In the data rows, the value 128 means zero.
Some points, each followed by its number:
[125, 138, 132, 169, 144, 166, 55, 95, 114, 65, 168, 148, 90, 84, 105, 130, 149, 111, 139, 118, 108, 137, 140, 25] 0
[127, 159, 140, 122, 142, 130, 75, 106, 123, 65, 149, 120, 105, 88, 105, 159, 138, 110, 136, 128, 95, 130, 138, 0] 1
[128, 165, 127, 122, 134, 116, 73, 134, 162, 67, 140, 127, 94, 94, 105, 169, 144, 106, 143, 114, 85, 125, 135, 2] 2
[120, 166, 113, 110, 138, 108, 69, 149, 167, 64, 116, 132, 108, 93, 107, 179, 146, 98, 144, 134, 77, 117, 130, 36] 3
[116, 192, 110, 94, 149, 110, 51, 151, 169, 80, 101, 146, 132, 85, 101, 170, 145, 106, 141, 133, 71, 102, 123, 78] 4
[207, 83, 116, 131, 177, 189, 162, 154, 127, 147, 147, 201, 84, 101, 95, 207, 186, 202, 72, 104, 93, 85, 175, 103] 5
[201, 95, 122, 133, 179, 174, 178, 133, 132, 159, 124, 191, 122, 108, 95, 205, 202, 207, 60, 134, 98, 84, 183, 85] 6
[190, 101, 125, 127, 176, 160, 198, 124, 143, 172, 116, 186, 144, 107, 93, 208, 195, 209, 53, 147, 90, 78, 178, 103] 7
[179, 88, 122, 123, 179, 149, 217, 122, 142, 187, 120, 185, 139, 115, 93, 197, 186, 209, 45, 145, 88, 74, 187, 130] 8
[168, 101, 123, 118, 181, 144, 213, 121, 144, 198, 124, 181, 139, 113, 88, 195, 187, 195, 36, 146, 80, 68, 185, 127] 9
[155, 116, 123, 116, 186, 131, 190, 112, 145, 212, 115, 184, 156, 112, 90, 191, 180, 198, 36, 160, 80, 66, 178, 148] 10
[91, 193, 124, 91, 153, 67, 130, 97, 168, 195, 66, 142, 204, 125, 104, 138, 126, 115, 98, 198, 87, 85, 133, 171] 11
[83, 182, 128, 73, 140, 69, 136, 109, 159, 202, 62, 143, 190, 121, 107, 137, 114, 101, 102, 199, 79, 80, 132, 171] 12
[79, 168, 125, 65, 142, 76, 136, 115, 151, 206, 60, 142, 181, 114, 106, 139, 110, 103, 103, 208, 79, 81, 134, 174] 13
[84, 163, 127, 39, 139, 94, 153, 115, 142, 202, 54, 139, 190, 113, 107, 144, 107, 101, 102, 209, 79, 83, 134, 150] 14
[70, 137, 161, 184, 80, 129, 48, 116, 92, 112, 147, 101, 96, 139, 149, 86, 96, 95, 185, 120, 125, 166, 83, 113] 15
[83, 94, 205, 148, 66, 134, 97, 146, 50, 172, 127, 60, 114, 164, 180, 113, 65, 118, 180, 105, 136, 174, 71, 115] 16
[114, 81, 226, 142, 87, 145, 148, 163, 55, 192, 100, 58, 145, 167, 198, 123, 58, 124, 173, 95, 142, 178, 78, 127] 17
[129, 82, 197, 129, 161, 152, 206, 132, 116, 165, 52, 52, 233, 123, 183, 128, 104, 175, 149, 124, 143, 173, 138, 168] 18
[129, 141, 124, 103, 192, 154, 227, 91, 164, 100, 70, 104, 240, 87, 127, 114, 148, 129, 122, 153, 113, 130, 174, 128] 19
New points follow, each followed by the numbers of its three nearest points above, nearest first.
[97, 152, 69, 86, 136, 139, 153, 94, 171, 72, 175, 164, 90, 95, 67, 102, 156, 114, 101, 182, 102, 82, 164, 161] 4 3 0
[162, 164, 73, 138, 147, 111, 59, 127, 145, 64, 142, 119, 129, 131, 156, 83, 144, 127, 151, 107, 229, 168, 123, 199] 15 4 0
[82, 156, 159, 183, 76, 130, 84, 142, 121, 106, 106, 103, 85, 141, 149, 99, 82, 63, 177, 101, 122, 156, 76, 79] 15 16 0
[118, 135, 137, 54, 163, 142, 47, 114, 100, 96, 168, 84, 164, 112, 165, 75, 108, 156, 150, 92, 198, 176, 124, 224] 15 16 18
[210, 62, 112, 129, 146, 204, 139, 127, 77, 109, 227, 155, 44, 117, 122, 141, 167, 195, 95, 81, 181, 128, 158, 75] 5 6 0
[126, 162, 99, 93, 174, 152, 234, 84, 159, 71, 108, 122, 222, 95, 102, 105, 145, 104, 114, 158, 106, 111, 161, 113] 19 11 14
[95, 154, 75, 88, 151, 152, 182, 84, 167, 79, 151, 172, 118, 88, 77, 98, 160, 101, 104, 195, 108, 92, 155, 154] 19 11 4
[107, 165, 91, 90, 163, 166, 212, 87, 150, 66, 126, 153, 181, 91, 88, 105, 144, 80, 110, 182, 111, 101, 148, 111] 19 14 11
